Each path below is one point turned by a fixed rotation once a step. After each direction that follows a path, write how fast that rotation turns it, in deg/step (0 if it stays still).
Each turn is a multiple of 5 degrees from 10 to 175, or 0.
Each row of a path follows its step; steps can be skipped.
path 1
step 2: [  0  18   1 -13   8 -36 -26 -15 -19  11  12  -1  16   3  30 -15 -32 -15
  15  -9   6  -2 -20 -18 -27  10  10   2  10 -12  10  19 -34  24 -30  -3
   1   2 -10 -15   3  11]
step 3: [ 16   6  11  -7  15   3   3 -11   6   1  -1  11 -31  24   9 -11  17  12
  13 -16  21  25  -1   4  21 -10 -14 -26  32 -17  -2   1  -1  31 -34  31
   6  -2 -15   3   0 -27]
step 5: [  8 -15   3  31 -26  20  18 -16  21  -1  -7 -11  -4  10  -4  11  24 -10
  32 -30   9 -15 -16   1 -17 -31 -17 -13   2  -9  10  -3  -1  -4   1  11
  -6 -12 -11 -28 -31  25]
step 6: [  9   2  -2  13  -2 -15   1   6   0 -22  -8  23  17  17  14 -23  -8  -4
  -2 -35 -31   4  -3  14 -19  13   9 -22 -26 -11 -17  28 -11  -3  -8   4
  -2 -33  17   5   2  42]
step 9: [  8   0  37  16   5 -15 -11 -19 -22  -3   8 -16 -13   6   6  -9  -4   7
  21 -33  22  -9   0   7  19  -4  -3  15   9 -14 -14 -21 -12  11 -16  21
 -22  18 -43   3 -26  -1]
step 10: [  2 -10 -13  -5  -1 -16   0 -19  19  -2  -3  -3  11  27  -7  26  23  21
 -15 -45 -17   0  -9   6   5 -22 -13   9  -2  24   3   8   6  15 -41  24
   8 -19   2  20 -15  14]
step 12: [  9  -8  -3  14 -30  -7  11  15  -9   4  -6  51 -18  -6  31   4  20  26
  12  -2  11  -3 -13  29  -1 -13  -8 -15  -4  -2  -2  12  -4   4  -3   6
   3 -17  21   2  13  42]
step 13: [ 20 -33  24   8  29 -17   3  -1 -19 -17 -11 -23   3 -19  15 -31 -10  -2
  17 -27  15 -21 -11  -3  11  -4  -5   0 -13 -19 -11  -8   0   4  11  -6
   5  12  28  21  27  20]
step 14: [-21  -1  31  -6   4 -14  -3 -14   1  17   9  12  10 -18   9   8  18  -6
  21 -12  -9  -8 -20 -23  -3   2 -23  31  28  13   2   6 -39   4 -36  22
   3   8   0   4  14  23]
step 16: [ 18 -23 -28   1 -23 -24  -9 -14  -1  14  -3  17  -8   9  27  14 -17  20
 -12 -15  -3 -23  -1   9   7 -37   9  17  13  22   7   0 -13  23  -7  35
 -13  -6 -20 -11   2  -9]
[  3   4  -1  -7  -1  12  -2   2   2   6   2   1   0   3   4   4   6  -3
   1   1  -5   0  -4   6   9  -6  -3   7   0  -1  -1   2 -11   1   5   4
  -3 -13  -2   5   7   0]
170
[-10 -11   3  -1  -2   1   1  -6   4   4   1   6  -6  -2   3   0  -1   6
  -2  -4   3   6  -6   1   0   3  -9  -1   6   5   5  -4  -2  -4   5  -1
  -8  -2  -5 -12   2  -2]
160
[ -6   5   3   8  -4  -5  -8   5 -10  -1   7   2  -2  -3   7  11   7  -5
  -2  -1   3  -9   5  -4  -8  -1  -2   5   6  -4   4   0   1   3   4   5
   1  -2  -5  -5   0  -2]
155
[ -1   1   0  -1 -11   4   4   6  12  -5   4  -5   0  10   1   7  -7   1
  -7  -5   9   2   4  -4   0  -6   1   1   0   6  -4  -2  -1   5  -4   3
  -4   4  -7   4  -2  -4]
60
[ -3   4   4  -3  -7   5   1  -1   2  -6  -2   3  -1   1   6   4  -6  -8
   3   3  -5  -9  -6   5   4   7  -1 -11   5  -3   6  -2  -5  -9  -8  -1
   1   5   1   3  -7  -3]
120
[ 0  0 -3  9 -5 -2  0  2 -3 -4 -6  0  8  6 -8 -6 -3 -4  2  4  3  1  1  1
  9  1 -6  7 -1  2 15  2  5 -4 -3 10 -4 -6 -2 -2  2 -1]
65
[  7   0  -5   1   3  -4   7  -5   5  -1  -4   1 -12   0  -2   5   4   1
  -2   1  -6  -9   6   3  -4   2  -1  -2 -10   7   6  -1   1   2   1   2
  -3  -8  -6  -1 -11  -4]
60
path 2
step 1: [-18  24  24   3  -8 -29  13  20  15  -7  -1  -3  20 -20  10 -28  -9  15
  33   9  29   0  -5 -26  18 -19  12   6   8   2  15   2   2   4  -5  -6
 -14   6  21  19  13  -6]
step 3: [ 20  13   4   0  40 -20  28  31  24  -1  -7  11  -7 -10 -20  -8  23   0
  26  -3 -11  -2  16   5   1   9  28 -10 -14 -11 -10  -8   7  -6 -24  -8
  -7 -16 -17  -6  -5 -22]
step 5: [  5  -6  48  13   5 -13  12  34  -1  11  15 -11  12  15   1 -44   8 -12
   3 -17   8 -11   7  19  12  20 -15  -6 -13   0   8   9 -10   0  18  10
   6   9  -7 -21  17  20]
step 6: [-20 -39 -17  -4  28   2  24 -15  14   8 -10 -10 -15 -18  -5 -11  13  -4
  18   3 -11   0  -9 -26   1  -8  35   2 -11   0 -17   4   2 -26 -16  -3
 -21  25 -12   4   2 -27]
step 8: [ -2   5  15   8   2 -25 -24   8 -15   8 -11  -3  38   3   1 -15  25 -15
   0 -23  10  -9  -9   3   5  -2  -6   3 -10   1 -24 -14   7 -14   0  14
 -36  26  -4 -17  31 -21]
step 9: [-24 -34  10   3  13  21  38   1  16   8 -10  13 -19  30   1 -14   6   8
   6  -3   4  -3  10   3  13  -8  10   8  16  15  10  13 -10 -33 -17  -3
  13  20  14   7   2  30]
step 10: [ 17  -3   3  -4  34 -13   9 -18 -13  11  12  -6   4 -38  -1  -9   4  -5
  -8  -1   8  17  18 -14  17 -19   2  -4 -10  -7  17  -9  27  19  18 -22
  16  11 -16 -26  23 -24]
step 11: [  4  16 -20  -6   1   1 -15  -9  17 -15 -14  15  14   4  -8 -23   9   8
 -30 -11   3 -15   2  29  -3   5   4  -9  -3  23   0   4 -12 -37 -18  -6
 -46  20   4 -17   0  11]
step 12: [ -4  -4  31  23  13  -1  23   6  -9  10 -15   9  11  37  -4   3  19   9
  10   9  26  -2  -4   3  15 -33   7  -7   0 -11  -2 -28   3   3  -2  -9
  24  10  18  22  32  -4]
step 14: [  8  27   3  13  -5  20  18   8  22 -33 -11   5  12  -9  -7 -35  14  11
  -2  -2  10   8  17  -7  -4 -25  -8 -11 -19  -5  26 -11 -19 -15 -18 -37
  -8   7 -17  -8   0  -7]
[  7  -3   1   2   8  -5  -8  -3  -9  -5  -4  -1   2  -3  -1  -4   1   8
  11   2  -1  -7   0 -12   0   1   2   4  -1   0  -1  -3   0  11  -1   4
  -4   2  -1   4   8  -6]
160
[ 10   3  -6   1  -1  -7  -3  -3   1  -3  -3   1  -5  -4  -4   8  -1  -1
   4   2   6  -3  -3   6  -5   2   4  -9  -8   5  -5 -10   0  -5  -7   3
   8   3   6  -6   1   1]
90
[ -5   5   3   6   1   2   3  -3  -1  -5  -6   6 -12   0  -2   1  -2   0
   0  -4   2  -5  -1  -1   8  -3  -4  -8  -4   3  -9   1   7   5  15   4
  -2  -3  -5  -5  -1   3]
140
[ -3  -4   8  -5 -10  -1  -2   6   1   8  -1  -1  -4   4  -5  -3  -6   5
  -4   2  12  -5   3  -4  -3   4   0   3  -2   0  -1  -4   6  -6   4  10
   4   5   0   8   6   0]
100
[ 0 -3 -5  1  3  0 -5 -6  2 -9  0  3 -3  6 -2 -6  1  6  2 -9  4 -6  3  5
 -9  4 -2  1  6  0  1 10 -5 -5  2 -4 12 -4 -5  4  3  6]
160
[  1   4  -9  -4  -1  -7   5  -7   6   4   0   7   3 -11  -2   4  -3  -6
   0  -1  11   1   8  -6   5   2 -10   3   1   3   7   5  -1   4  -1   3
  -1  -6   0   3   3  -1]
115
path 3
step 0: [ 10   8  20 -22   7  14  -4  18   6   4   7 -11  34  16  15  10 -33   1
  18   8  -4   9   9   8   6 -18  -5  17   4  -9  -6  11  -8  28 -20  -9
   2   9  24 -12  22  13]
step 3: [  0  -7 -21  -3  -7   9  -3 -12   7  -9   0  17  28   5  20  10  -4  -4
  10  10  31 -18  18   2   1  -1 -12  -8  18  -4  27  21   1  10   1  12
 -21 -19  43  -5   3  17]
step 5: [ 11  28  -6 -34  12  -2  -4  -5   3 -16  13 -10  31  -6  -2  -5  -8 -11
   0  -6   8  23  -7   5   8  -8  22  -1   6 -10  20  20 -17  19  13  -8
   1  28  31 -14   1   9]
step 6: [-30  -1  31  -2  11  -2 -20  -2  12  16 -10   0  -1  -9   1  -3 -27  -6
  14 -11  25   4  36   3   0  -9 -12  -2 -20  -3   9 -17 -18  24  14  -4
 -10 -12  17 -19  -7  13]
step 7: [ -8  18   6   6  -3  23   6  -5   0  -6  10  15  -7  10   4  18   8  -6
  -5  12  26  -6 -30 -21  18 -15   0  -4  -7 -10  35   6 -13  26  15   0
 -15  -8  35  16   4  -2]
step 8: [ 16   3   0 -23 -19  21 -22  -9  13   1 -23  -1  27  -2   5  17 -18   6
   4   1  22   9   2   2  10 -15 -11  -2  30  17  -6 -10   5  12  12  29
 -23  -4  15 -22  14   1]
step 9: [-23  -1 -11  -8   0   9   2  12 -27 -29   6 -11  23  15   8   3 -13   3
  11   6   3  12  14  -7  12 -28   0   3   3   2   8  -1 -18  31 -13 -27
   7   1  33 -13 -15 -10]
step 12: [-17  -7   5   1 -11   9 -14 -16  -4  10 -16  15  25  12  15  17   2  -9
  14  -4  20 -12 -12 -10  27 -16 -25  29  -1  -2  35   1  -6  12 -12  14
 -21   3  13 -18  12  -5]
step 14: [  9  10  11   1   9   5 -15  -7   6  11  16  -5  36  -2  -4  -3 -40  11
  14 -18  -2  11  14 -13  11  -6  11  16  13  -4   9   8  -8  15 -16 -17
 -14  10  38  -9 -19  -8]
step 15: [-26 -10  -2  15  13  -2   3 -11  -1   7   5 -17  -4  -9  15   5  -3 -15
   8  -2  34  -3  -7   2  -8 -10 -29   8 -14  11  -7   0 -14  21  42 -13
 -11   2  35  -7  -8   3]
[ 7 -1 -6  4  2  7  5  2  0  2 10 10  1  1 -4  2 -1 -2  9 -7 -5  0 -8 -2
  8 -6  5  4 -5 -4  7  5 -2  3 -9  1  5  6  2  0  2  1]
155
[-10  -7  -1   1   0   1   0  -6 -10   5   6  -7  -2   8 -11   0   4  -3
  -8   1   3  -7  -7   0   5  -3 -11  -2  -7  -4   2  -1  -2   1  -1  -2
   1  -1   0  -2  -3  -6]
130
[  4  -4   3   8   8   4   0   5   3  -2  -8   1  -7  -1   2   3   5  -4
  -2   3   0 -12  -3   0   5   3   0   1   0   4  10  -2  -7  -3   4  13
  -3  -8   1  -2  -3   4]
80
[  0   3  -4   9   2   2  -4  -1   0 -14   3  -1  -2  -3   3   4   4  -1
  -2   2   6  -1  -3   4  -5   0   0 -11   2  -2   6   7   5  -2   2 -10
  11   1   4  -6   0  -4]
175
[ 0 -2 -1 10  1 -9  2  4  7  5  4 -6  4 -4  9  4 -5 -5 -4  0 -2 -5 -8  4
  4  7 -5  9  2  2 -8  5  0 -5 -7 -8 -3  0  3  0  1 -1]
20
[ -3  12  -1   3   2  -6   5   5   3  -7   6   0   3   7  -6   2  -3  -1
  -1  -3   6   2 -11   1  -4  -2  -2   5   6  -4   0  -9   5  -2   7   9
   1   2  -5   5  -2   4]
130
path 4
step 0: [  5 -38  -5  -7   2   5 -12  10 -32  21  18 -19  12   2  -9  22  -7   2
 -21   1 -12   5  18  16   4   1   9  32 -12  -4   6  16  19 -15  11  -6
   9 -40  -1  14   2  11]
step 2: [  0   2  -6  15  31 -11  -1  17   3  11   7  14   9   9  19 -12   0   5
 -12  12  -9  17  10 -11  -9  -3  20  -5 -14  -9 -47  -8   6   5 -10   3
 -15 -11 -22  -2  30  36]
step 3: [ -7 -14   5   6 -22  -8 -22  -1 -12 -12  11  -5  11  24 -24   9 -25   5
  13  20  -4  27  20  20  -9   7 -10  -7  34  12   0  10   8  22 -10   6
  -7   9  -6 -19 -24  16]
step 6: [ 13  -9  -8 -12   4   6 -13  29  -3 -23  31   5  -4  -4 -20  18  -2   6
 -15 -16  -6   9  18 -13 -32  14   5  17   1  10  41   6   3 -18 -13 -13
  23  11  -5   1   3   2]
step 9: [  3   6 -17  25 -24  -2 -33  18   0   8   3   7  46   1 -19  25  -5   2
  -4 -16  -4  17  25 -16  14  -5   2  -5  -4   7  -9  -3   5 -10   0  25
  -8  -5  10   6   1  27]
step 10: [ -7 -19   1   9   0  -8   5  16  -1 -11   3   6   4 -19   6  -1  -3  -4
  22  24 -22   4 -30   0  -9  22  15 -24  23   7 -29 -14 -17  -8   5 -29
 -11  -5  -9 -15 -27  23]
step 12: [ 13  -6  -6   1 -25   7  -6  28  22   7  42 -11  10   0 -10  10   0  11
 -33 -11  -1   9 -17  35 -17  -1 -11  -6  12 -10   2  -1 -17  14  -7  -7
  15  -7  11  13 -24   2]
step 14: [-19 -11  24  12   5 -18 -14  25  12  22   4  28 -18   6  -6   5 -17   8
 -16 -20   8  12  19   6 -12 -11 -14 -11  19  24  11   5   9 -18   4  23
   2 -13 -11   4  21  21]
step 15: [  7  -7 -32  -5  10   5 -32   3  -4 -17  -3  17  34  14   0  -1 -17   6
 -13  26  -9  24 -21 -30 -16   1  10 -16  15  -6   1  23  -7 -14 -13 -14
   2  -8   8  14  -3  11]
step 16: [-23   3   5   8 -20 -15   0   0 -17  15  12   5  21 -31  -1 -14  -2  -8
  -3  21 -18  -1  15  -1   7  24  23 -14  11  22  -4 -21  31   9 -10  12
 -20 -21   1 -24  -1  -3]
[ -2   6  -4   0   1   1  -3   3  -2   8   4 -10   7   8  -7   8  -1   1
  -2  -1  -2   7  -1   2  -3   2  -1   0  -2   2   4  14   0   4  -2  -6
   0   9  -1   8   7   2]
120
[  0  -2  -9   5  -4   0   2   4  11   4  -2  -3  -2   3   7   2   0  -8
  -9   1   0   3  -9   6   2  -7  -3   4   0   2 -12  -2  -2  -3   4  -3
   7  -8   0   4   5   7]
145
[  5   5   1   2   2  -1  -5   3  -2  -5   3  -3   1   0  -8  -1  -7   1
   2  -1   3 -10 -12  -4   9   2   4  -5   1   1  -2  -5 -12   5  -8  -2
   1  -7  -3   3   8  -2]
130
[  8   6   5   1  -1   1   3   6  -2   0   0  -2   5   9  -5   5   7   1
   6   2   0  -3   4   3   0   0   1   2  -2  -4 -16  -5  -1   5   5  -1
  -7   2  -7  -4 -10   5]
45
[ -5  -5   5   3 -12  -5   4   8  -1   3  -7  -1  -4   5   0   0   5   4
  -2  -5  -8  -4  -8   8   4   3  -2  -7   7  -5   7   4   2   6  -1   6
  -5  -3   0  -3   0   4]
160
[  1   3   5 -12  -2   1  -7  -2   1   8  -1   6  -3   8  -6  -1  -1   1
  -3  -3   3   6  -5  -4   2  -3   3  -5  -5  -7   3  -3   8  -7   4  -1
   3  -7 -11  -1   2   0]
55
